128 stands for zero in the data rows.
Here are some points, each followed by its number:
[140 139 118 151 128 147 122 147  92 131 135 115 104 123 113 130 113  99
 142 160 122] 0
[131 143 150 138 116 117 128 140 120 167 114 130 113 138 134 144 134 140
 149 120 127] 1
[149  87 134  57 151 108 175 103 184 102 173 108 125 193 115 107  84 133
 100 160 172] 2
[122 166 120 122 171 135 123  95 112 140 135 146 112 157 141 148 101 128
 157 130 105] 3
[128 129 120 154 192 175 103  83 161  96 146 129 141 121 131 131  70  53
 153 140 122] 4
[150 124 153 142  30  69 154 162  35 136 105  83 117  88 104 109 146 178
 129 110 131] 5
[134 134 132  89 161 151 132 111 120 108 130 128 134 163 129 131 119  82
 130 135  96] 6
[ 87 118 150 148 111 111 151 112 106 123 160 116 111 118 135 104 105 135
  89 117 130] 7
[133 132 123 125 116 129 112 127 121 118  92 121 126 125 120 132 134 122
 126 122 130] 8
[141 140 123 115 129 136 119 119 142 142 138 137 104  96 148 124 123  77
 116 104  96] 9
[115 141 110 163 154 120 140 132 111 141 115 144 138 105 114 155 115 111
 130 140 157] 10
[ 78 148 112 131 168 206  92 114 143 121 167 166 130 137 195 140 125 112
 186 117  86] 11
[131 109 136 188 124 103 107 130 110 146 105 147 110 149 123 140 169 148
 115  79 129] 12
[113 124 106  78  51 114 104  96 183 139 114 124 124 135 142 114 105 105
 114 126 147] 13
Which three points above are nearest to each new point, looking only along the 2 directions in which the numbered points spread most? Their numbers follow each, nearest first.
[137 125 138  88 157  86 142 118 160 128 162 125 121 156 128 102 115 107
 122 121 172] 13 6 7
[158 121 140 117  90 127 155 153 143 128 105  75 169 122 105 149 161 167
  94 119 151] 7 8 13
[127  90  64 125 154 150 110 102 131 134 102 131 118 149 190 140 112  80
 136 105 118] 3 6 9
[133 144 129 149 127 160 117 120 162 140 133 120 134 108 105 125 140 109
 136 116 125] 9 0 10
[139 158 123 120 180 163 102 107 164 124 126 134  89 157 147 105 111 132
 129 150 107] 6 3 9
[106 164 131 191 162 187  83 168 117 146 119 193 113  93 136 116 128 114
 172 116  33] 11 3 10
[141 114 129  99 107  95 168 104 155 106 124  87 184 166 130 124 124 147
  95 113 175] 13 7 2
[130 119 147 144 122 126  98 144 140 255  94 134 157  86 124 115 178 146
 117 106 112] 12 1 0
[145  76 124  73 181 141 141 107 197 109 135 127 136  77 148 152  80  97
 115 177 155] 6 13 2
[104  82 121  86 124 123 132  93 134 120 157 103 129 158 110 107 109 141
  93 137 132] 13 7 2
[104 232 152 207  91 117 103 206  56 151 129 141 114  59  75 175 195  94
 194  68  62] 12 1 10
